128 stands for zero in the data rows.
Every row has a hidden score. How much higher is the second row's score than the first row's in each pair? 20 means about the same, 40 much higher and 0 much lower. The score is a weighted sum of the row's numbers plus the product of two more (or one squared), each taken from its middle value.
array([126, 255,  79, 126, 124,  77, 135, 130, 101, 209, 255, 138])
array([ 54, 104, 145, 129, 125, 204, 139,  77, 138, 105, 111, 142]): 19
array([132, 143, 137, 121, 129, 129, 104, 134, 103, 187, 113, 138])
array([129, 143, 145, 121, 118, 108,  98, 134, 102, 103, 202, 133]): 20
array([127, 127, 145, 123, 126, 155, 100, 134, 103, 216, 109, 138])
array([127, 103, 107, 123, 120, 128, 133, 143, 194, 150, 112, 140]): 19
array([129, 116, 124, 121, 125, 167, 111, 133, 102, 175, 112, 142])
array([129, 105, 120, 122, 121, 163, 130, 123, 198, 105, 112, 142]): 22
array([126, 133,  38, 119, 176,  31, 130, 131, 102, 144, 135, 100])
array([169, 104, 132, 127, 128, 110, 136, 123, 133, 106, 112, 135]): 9
array([144, 142, 141, 121, 124, 143, 125, 130, 104, 107, 112, 139])
array([134, 104, 134, 124, 128, 108, 133, 116, 165, 104, 113, 140]): 21
array([113, 106, 145, 167, 123, 117, 137, 109, 110, 103, 111, 141])
array([129, 104, 138, 137, 126, 146, 136, 126, 116, 104, 115, 139]): 19
array([132, 255,  84, 120, 106, 102, 122, 130, 103, 235, 135, 141])
array([153, 123, 144, 140, 126, 106, 141, 138, 103, 104, 112, 137]): 22
array([128, 103, 128, 130, 127, 127, 140, 110, 200, 130, 113, 122])
array([134, 250, 139, 128, 129, 107, 128, 132, 101, 106, 160, 136]): 18
array([126, 185,  65, 126, 127,  97, 128, 133, 102, 220, 135, 118])
array([128, 145, 147, 122, 120, 110, 119, 133, 100, 104, 182, 108]): 15
array([142, 107, 139, 147, 127, 109, 135, 134, 102, 104, 117, 139])
array([127, 159, 142, 127, 110, 110, 134, 143, 102, 103, 110,  34]): 11
array([152, 105, 140, 120, 131, 146,  65, 139, 101, 131, 113, 141])
array([126, 127, 140, 128, 122, 137, 110, 135, 101, 123, 114, 143]): 25
array([128, 103, 138, 124, 136, 115, 139, 119, 125, 105, 112, 134])
array([155, 170, 148, 122, 126, 113, 113, 140, 103, 105, 139, 141]): 17
array([149, 176, 141, 127, 128, 110, 138, 124, 103, 104, 158, 137])
array([127, 107,  53, 124, 137, 109, 133, 134, 239, 173, 113,  55]): 16
array([176, 239, 142, 124, 123, 107, 119, 132, 101, 106, 162, 142])
array([147, 224, 140, 125, 126, 109, 129, 134, 101, 104, 155, 119]): 19
array([114, 104, 144, 151, 124, 151, 130, 140, 100, 107, 114, 136])
array([149, 236, 139, 124, 127, 110, 117, 134, 103, 106, 163, 139]): 23
array([133, 104, 139, 159, 122, 178, 137, 121, 169, 104, 113, 139])
array([130, 103, 125, 129, 125, 111, 135, 132, 166, 112, 112, 133]): 21
array([127, 103, 109, 126, 139, 114, 140, 121, 185, 127, 113, 139])
array([131, 103, 144, 121, 129, 228, 117, 141, 136, 121, 112, 141]): 16
array([128, 105, 103, 121, 134, 109, 143, 125, 176, 126, 113,  77])
array([129, 104,  92, 123, 144, 111, 136, 121, 209, 145, 110,  88]): 18
array([ 76, 104, 150, 160, 123, 123, 139, 127, 103, 103, 117, 138])
array([169, 112, 121, 123, 122, 109, 139, 135, 102, 152, 119,  51]): 15
array([ 94, 105, 147, 141, 144, 123, 142, 115, 168, 105, 111, 135])
array([148, 104, 129, 122, 124, 108, 140, 119, 158, 104, 115, 137]): 24
array([131, 220, 144, 127, 107, 108,  76, 128, 102, 105, 255, 139])
array([ 87, 104, 148, 144, 130, 109, 140, 126, 102, 104, 116, 138]): 27
array([ 55, 137, 141, 125, 129, 110, 137, 135, 102, 105, 139, 127])
array([160, 144, 140, 122, 130, 131, 104, 137, 102, 124, 125, 134]): 19
array([195, 104, 143, 122, 124, 148, 117, 130, 113, 104, 112, 135])
array([126, 191, 141, 124, 113, 111,  73, 133, 102, 104, 200, 133]): 11
array([177, 166, 146, 116, 127, 109, 129, 131, 102, 104, 129, 142])
array([129, 116, 141, 125, 127, 144, 141, 135, 100, 171, 112, 136]): 18
array([113, 105, 139, 123, 134, 110, 142, 129,  99, 106, 112, 129])
array([114, 125, 144, 124, 126, 108, 139, 140, 101, 105, 114,  89]): 16
array([ 87, 104, 136, 113, 146, 108, 142, 106, 128, 105, 113, 138])
array([125, 102,  80, 116, 123, 111, 137, 128, 246, 155, 113,  98]): 14
array([130, 104, 138, 154, 122, 155, 136, 133, 191, 120, 114, 141])
array([126, 113, 146, 122, 125, 146, 114, 129, 101, 165, 114, 139]): 21
array([129, 122,  65, 128, 117, 108, 140, 130, 243, 170, 111,  39])
array([126, 118, 137, 112, 139, 109, 143, 129, 109, 107, 112, 137]): 19
array([196, 105, 136, 119, 128, 157, 138, 135, 137, 104, 111, 138])
array([126, 104, 123, 133, 121, 154, 137, 114, 195, 112, 111, 139]): 20
array([103, 103, 140, 164, 128, 176, 139, 107, 173, 104, 111, 136])
array([126, 202,  70, 124, 124,  91, 132, 133, 101, 232, 152,  71]): 22
array([112, 105, 145, 166, 130, 149, 142, 102, 208, 104, 112, 139])
array([141, 104, 143, 123, 124, 157, 113, 149, 100, 127, 112, 141]): 18
array([131, 119,  32, 125, 125, 108, 140, 139, 172, 202, 113, 129])
array([130, 157,  90, 118, 125, 141, 112, 129, 101, 206, 112, 142]): 18
array([128, 181, 145, 124, 117, 108, 137, 132, 102, 107, 131,  99])
array([143, 103, 138, 151, 128, 154, 140, 133, 158, 107, 109, 138]): 20
array([130, 204, 142, 129, 133,  74, 108, 133, 101, 147, 255, 141])
array([121, 108, 141, 136, 128, 106, 138, 133, 100, 107, 128, 138]): 28
array([178, 103, 135, 123, 117, 109, 133, 129, 102, 121, 113, 142])
array([100, 108, 143, 121, 128, 108, 141, 134, 103, 103, 117, 140]): 19
array([136, 105, 142, 124, 132, 216, 111, 142, 111, 132, 113, 100])
array([107, 104, 145, 143, 128, 120, 138, 120, 102, 106, 112, 140]): 30
array([126, 123,  67, 128, 118, 104, 139, 135, 122, 201, 112, 119])
array([127, 103, 122, 129, 118, 122, 143, 138, 210, 147, 113, 127]): 13
array([105, 105, 133, 154, 130, 201, 125, 111, 175, 104, 112, 140])
array([131, 105, 134, 120, 125, 173, 104, 129, 103, 157, 112, 139]): 20
array([128, 124, 138, 122, 125, 146, 102, 136, 103, 149, 109, 139])
array([177, 174, 143, 120, 120, 108, 123, 132, 101, 105, 151, 139]): 25
array([124, 134, 113, 126, 127, 109, 125, 131, 112, 201, 114, 140])
array([152, 106, 142, 127, 121, 138, 107, 131, 103, 117, 115, 139]): 18
array([126, 134, 126, 127, 128, 135, 116, 133, 103, 201, 113, 142])
array([128, 104,  72, 125, 132, 106, 141, 136, 241, 187, 113,  42]): 20
array([124, 130, 103, 111, 199,  88,  92, 129, 101, 139, 160, 127])
array([123, 103, 139, 190, 126, 167, 135, 105, 224, 105, 114, 139]): 11
array([128, 142, 106, 122, 127, 200, 124, 135, 102, 196, 112, 136])
array([142, 105, 134, 124, 130, 107, 140, 129, 154, 118, 111, 138]): 22
array([129, 106, 142, 122, 123, 156,  98, 131, 102, 167, 112, 130])
array([128, 105, 144, 125, 127, 206, 116, 131, 105, 149, 112, 139]): 19
array([ 96, 114, 150, 127, 125, 110, 142, 134, 102, 106, 134, 136])
array([132, 173, 142, 130, 125, 111, 113, 137, 103, 106, 158, 139]): 18
array([179, 152, 136, 126,  91, 109, 142, 135, 103, 153, 115,  92])
array([130, 111,  53, 126, 118, 108, 138, 132, 218, 195, 112,  98]): 15
array([ 79, 104, 141, 169, 126, 131, 137,  95, 129, 106, 111, 138])
array([109, 105, 130, 162, 124, 149, 142, 104, 224, 109, 110, 142]): 19
array([129, 135, 127, 125, 128, 174, 111, 135, 101, 169, 112, 140])
array([128, 213,  92, 121, 124, 122, 111, 128, 102, 202, 112, 116]): 21
array([200, 104, 135, 124, 127, 175, 120, 134, 114, 105, 111, 144])
array([120, 105, 143, 160, 127, 169, 136,  96, 213, 103, 114, 140]): 23
array([ 73, 111, 144, 149, 124, 111, 139, 139, 101, 105, 127, 141])
array([126, 147, 140, 122, 128, 109, 111, 128, 101, 108, 197, 139]): 18
array([130, 124, 115, 121, 147, 108, 117, 136, 100, 146, 228, 141])
array([132, 104, 147, 123, 128, 133, 101, 150, 102, 159, 113, 136]): 15
array([127, 104, 128, 126, 129, 121, 109, 143, 113, 155, 111, 141])
array([127, 103, 139, 131, 127, 107, 130, 142, 134, 110,  99,  97]): 20
array([118, 142, 144, 128, 112, 122, 142, 135, 156, 105, 115, 133])
array([110, 107, 142, 131, 123, 107, 139, 124, 114, 104, 112, 135]): 20
array([ 87, 104, 141, 158, 127, 221, 138, 105, 181, 104, 112, 135])
array([131, 199,  84, 125,  92, 110, 123, 133, 104, 228, 112, 137]): 23
array([128, 104, 121, 125, 123, 109, 117, 146, 134, 152, 111, 138])
array([105, 193, 145, 124, 122, 109, 121, 134, 100, 106, 147, 136]): 22
array([143, 104, 144, 123, 130, 135, 135, 138, 111, 104, 111, 139])
array([174, 103, 140, 124, 129, 110, 131, 133, 101, 106, 112, 142]): 21
array([129, 171, 145, 129, 125,  61, 115, 132, 100, 165, 224,  93])
array([127, 139, 143, 121, 127, 107, 127, 132, 101, 105, 134, 140]): 24
array([138, 104, 137, 129, 124, 149, 138, 117, 163, 105, 113, 137])
array([222, 105, 132, 119, 124, 108, 133, 149, 137, 113, 114, 138]): 20
array([128, 109, 121, 127, 127, 173, 126, 130, 116, 152, 114, 144])
array([131, 131,  84, 127, 128, 127, 105, 129, 100, 196, 111, 139]): 22
array([128, 172, 141, 124, 128, 107, 139, 133,  99, 105, 150, 142])
array([112, 205, 140, 120, 113, 110, 141, 137, 102, 105, 136, 121]): 19
array([200, 104, 149, 123, 128, 111, 103, 123, 102, 107, 111, 139])
array([122, 132, 139, 125, 122, 110, 125, 139, 101, 105, 164, 132]): 18
array([126, 104, 143, 125, 125, 138, 105, 136, 101, 169, 114, 141])
array([ 95, 104, 142, 170, 128, 154, 137,  90, 144, 107, 114, 140]): 22
array([131, 183, 150, 119, 114, 111,  91, 131,  99, 105, 229, 141])
array([153, 157, 147, 123, 126, 110, 142, 145, 102, 112, 114, 135]): 25
array([130, 105,  51, 124, 114, 109, 140, 136, 228, 152, 112,  32])
array([128, 113,  56, 117,  97, 112, 118, 132, 161, 178, 112,  67]): 18
array([128, 119, 138, 110, 128, 107, 114, 133, 102, 119, 113,  70])
array([ 63, 104, 143, 151, 126, 147, 139, 103, 108, 105, 113, 122]): 18
array([126, 180, 142, 117, 130, 111,  88, 132, 102, 145, 255, 141])
array([130, 131,  81, 125, 108, 109, 113, 125, 101, 228, 112, 105]): 28
array([117, 105, 128, 114, 134, 149, 141, 129, 144, 106, 111, 141])
array([120, 134, 148, 126, 122, 108, 144, 137, 103, 105, 116,  32]): 8
array([143, 104, 127, 119, 115, 108, 138, 130, 134, 105, 114, 135])
array([147, 153, 144, 131, 126, 108, 138, 134, 103, 106, 144, 140]): 19
array([ 80, 105, 141, 152, 128, 157, 137, 107, 119, 106, 111, 135])
array([ 99, 135, 140, 131, 130, 108, 138, 136, 101, 106, 146, 135]): 23
array([129, 120,  35, 122, 156, 116, 141, 134, 226, 184, 113,  74])
array([125, 119, 142, 120, 126, 111, 119, 132, 102, 106, 127, 115]): 17
array([182, 103, 136, 124, 124, 173, 135, 147, 146, 104, 111, 140])
array([122, 104, 133, 140, 126, 198, 143, 120, 147, 105, 111, 137]): 17
array([128, 200, 107, 123, 125, 107,  98, 133, 100, 208, 113, 141])
array([176, 104, 131, 120, 124, 117, 140, 140, 133, 106, 113, 136]): 28
array([133, 105, 125, 124, 129, 148, 133, 129, 205, 104, 112, 132])
array([124, 139, 143, 124, 132, 109, 126, 139, 102, 105, 143,  86]): 16
array([ 57, 104, 133, 137, 130, 255, 134,  78, 188, 106, 114, 137])
array([  0, 104, 143, 157, 125, 131, 129, 121, 103, 103, 109, 137]): 20
array([129, 142, 139, 119,  94, 109, 144, 147, 129, 104, 111,  99])
array([115, 218, 141, 123, 128, 108, 105, 133, 103, 105, 170, 141]): 14
array([110, 153, 141, 127, 120, 109, 133, 130, 101, 106, 172, 126])
array([219, 104, 138, 124, 125, 114, 128, 139, 104, 105, 113, 141]): 22
array([ 98, 110, 141, 127, 125, 108, 140, 130, 104, 105, 124, 140])
array([128, 105,  90, 124, 115, 128, 136, 137, 153, 157, 111, 136]): 21
array([128, 123, 116, 126, 128, 108, 117, 134, 101, 219, 115, 140])
array([133, 104, 136, 119, 124, 159, 139, 118, 130, 105, 114, 138]): 22
array([ 43, 106, 147, 147, 123, 178, 136,  90, 139, 106, 111, 137])
array([125,  99,  43, 124, 140, 109, 133, 135, 220, 143, 113, 134]): 20
array([150, 107, 144, 122, 130, 132, 140, 140, 133, 106, 113,  19])
array([104, 121, 143, 122, 126, 107, 120, 133, 100, 105, 148, 108]): 27
array([113, 145, 143, 130, 126, 108, 138, 134, 103, 104, 166, 138])
array([138, 180, 145, 127, 127, 109, 134, 133, 101, 103, 156, 138]): 21
array([129, 180, 147, 118, 124, 109, 110, 135, 102, 103, 201, 104])
array([255, 104, 134, 129, 127, 203, 114, 132, 139, 106, 111, 141]): 20
array([ 71, 103, 147, 154, 124, 197, 143,  78, 181, 106, 114, 139])
array([132, 232, 145, 124, 128, 107, 140, 136, 102, 107, 132,  93]): 18
array([  0, 103, 151, 146, 124, 198, 140,  71, 175, 107, 112, 134])
array([129, 104, 133, 153, 130, 132, 137, 123, 183, 110, 112, 140]): 19
array([128, 184, 141, 123, 131, 111,  79, 133, 100, 103, 255, 116])
array([173, 105, 155, 124, 128, 173, 141, 101, 114, 103, 111, 139]): 27
array([143, 104, 133, 136, 123, 139, 139, 119, 174, 105, 113, 140])
array([130, 205, 138, 123, 125, 108, 136, 131, 101, 106, 180, 119]): 19
array([129, 103, 107, 122, 136, 108, 134, 130, 195, 148, 114,  85])
array([135, 104, 124, 123, 126, 108, 132, 127, 157, 109, 111,  91]): 22
array([128, 105,  46, 124, 207, 102, 123, 134, 121, 109, 114,  85])
array([127, 104, 146, 143, 131, 209, 110, 134, 139, 109, 112, 142]): 1
array([  0, 104, 145, 152, 127, 177, 144, 106, 149, 105, 113, 139])
array([131, 146, 142, 128, 105, 108, 138, 146, 103, 105, 116, 136]): 21
array([ 32, 104, 146, 183, 127, 172, 140,  87, 160, 103, 111, 139])
array([121, 129, 143, 124, 109, 139, 140, 139, 163, 105, 110,  83]): 23
array([112, 180, 142, 125, 126, 107, 135, 136, 101, 104, 142, 137])
array([127, 103, 134, 109, 138, 109,  91, 142, 108, 112,  98,  64]): 14
array([130, 106, 142, 124, 128, 136, 119, 134, 102, 122, 110, 138])
array([120, 177, 145, 122, 129, 108, 112, 135, 101, 106, 146, 124]): 19
array([ 93, 105, 143, 150, 123, 111, 141, 128, 109, 106, 111, 137])
array([  8, 104, 143, 146, 124, 129, 139, 107, 101, 104, 111, 138]): 19
